Each named turn below is shown by a few rows before and after it. Which turns, in which order, take the first row of each later pair to the second? The first pair is answered.
k_462:
[ 23 -22  -5   7 -24  27  44 -46  18] |-> [-49 -32  -6  -4  38  26  27   1  20]
[-26 -11 -28 -20   1  22  -4   1  27] |-> [-19 -12 -27 -35 -14   1 -20  -9  -1]
[ -6 -50  -6 -31 -13  -3  13 -25 -28] |-> [  7 -48  -8  -8 -14  21  39 -28   4]
k_509:
[-13  31  -9 -18  -9   6 -28  19  19] |-> [  1  37  -7 -24 -20  -9 -26   4  10]
[ -7 -10   2   9  -7   6  14 -12  22] |-> [ -5  -7   1  12 -10   6  12 -10  25]
[ -4  14 -10  21  -2  24 -35  48  11] |-> [ 19  32  -7  16 -23   6 -38  34   3]
[ 16 -12  32  23  28 -24  32 -19 -34] |-> [  0 -22  28  25  43  -5  34  -6 -27]
k_625:
[43 27 24 35 14 -5 14 -4 -1] |-> [ 24  19  27  32  34  -6  -3  22 -19]
[ 10  15  -8  -9 -12 -15 -38  -3 -45] |-> [ 12  19 -12 -12 -24 -15 -35 -16 -34]
[  0 -18  -3  -1   7  -2 -24  11   2] |-> [ -2 -13  -8  -6  -4  -5 -26   5   8]
[-29 -21  28 -39  30 -39   9 -48 -26] |-> [-31 -18  24 -43  23 -39   6 -52 -24]

Each pair is two turns apart.
[-46 -14  17 -39  40 -39   3 -19 -27] |-> [ 13   1   3 -24 -33 -27  28 -71   8] -> k_625 then k_462
[-15  11   9   6  17   4 -16  46  -6] |-> [-12  31  -2 -10 -20 -12 -28  26   2] -> k_625 then k_509
[ 14 -10  -3 -14 -10 -12   8 -18 -26] |-> [  2 -25   2 -10   9   0  11  -7 -31] -> k_625 then k_509
[ -5  -6 -23  20  -4  23 -19  28  15] |-> [ 20  -4 -21  10 -31   9 -24   7  -3] -> k_462 then k_462
[34 19 -8 26 -4  8 16  2 17] |-> [37  4  5 27 20  5 16 11 -8] -> k_509 then k_625
[ 21  22   6   9   1 -13  10  -3   3] |-> [  0  19   7  -1  15 -24  -3   7 -10] -> k_462 then k_462
[ 20  -2 -17  -3 -63  12 -67  28 -31] |-> [ 61   0 -11  15 -75  19 -30  -3 -18] -> k_625 then k_625
[  9 -26  19  -1  17  11  13  13 -34] |-> [ 31 -20   9  -5 -25  10   4  -4 -32] -> k_625 then k_462
[ -3   4  53   8   8  10 -20   8 -16] |-> [-24  15  34 -11 -16   2 -38   0   0] -> k_625 then k_625
[  3  28 -19  -4 -20  13 -17  31   0] |-> [ 12  32 -16   5 -15  20   4  22  17] -> k_509 then k_462
[ 11  -7   7  -3  12 -10  -8   2 -21] |-> [ 26  -9   7   5   3   1   4  -6 -12] -> k_509 then k_462
[ -4  15 -10  27  12 -31  -6  28   2] |-> [ 14   8  -7  16  -4 -45  -4   5 -19] -> k_462 then k_509
[ 14  23   8  19   5 -18  -8  13 -18] |-> [ 23  21  10  23   3 -14   5   0 -13] -> k_462 then k_509
[26  9 13 25 -7 23  9 32  0] |-> [ -4  10   4   9  -8  18 -19  48  -6] -> k_625 then k_625
[-14   8   6   3  12 -11  19   0  -7] |-> [ -4   8   7  -2  -7 -17  13 -10 -17] -> k_625 then k_462
[ 22  21  13   2  15 -36 -24 -28 -10] |-> [ 31   2  15  21  22  -8  10 -42  13] -> k_509 then k_462
[ 48  28   1  17 -13  -7   9  11   5] |-> [ 44  -5  11   1   2 -14  31 -17 -20] -> k_509 then k_509
[ 46  40   7  22  -9  -2 -49  54 -24] |-> [61 37 10 52  5 26  2 39 19] -> k_509 then k_462
[  1 -60  -9  11   6  22  -7 -27 -20] |-> [  6 -59 -13  13  -2  23  -8 -28 -17] -> k_625 then k_462
[  0 -42  -5  11   4  41  51 -28  34] |-> [ -8 -37  -3  23  22  53  37   7  35] -> k_509 then k_625
[  5  43   1   5  -5 -38  13 -10  17] |-> [-14  41   2  -1   9 -43   4   0   9] -> k_462 then k_462
[ -3   7   6  10 -15  11  22   1  20] |-> [-4 -3 16 15  6 13 18 20  6] -> k_625 then k_625
[ 14   5  10  -4   6 -24  -4  27 -17] |-> [ 26   4  12   7   2 -14   2  28  -9] -> k_462 then k_625
[-11  19 -20 -14  -8   7   5 -18   7] |-> [ 13   9  -3   6  12  12  25 -17  -2] -> k_625 then k_625
[-35  38 -11   5  24  -3   7   4  38] |-> [-28  27  -8 -28   6 -40 -16 -18 -18] -> k_462 then k_509
[  0   5  12  -7   5 -28 -21   6  -4] |-> [ 29   3  17  15   1 -15  -3   2   3] -> k_462 then k_625
[ -2   7 -12 -14   2  -3  27 -48   5] |-> [-25  -6 -15  -9  20  17  28 -29  17] -> k_509 then k_509
[ -5 -28  -2   5 -20 -14  13  -7  22] |-> [-18 -28  -1   3 -10 -15  12  -3  23] -> k_462 then k_625
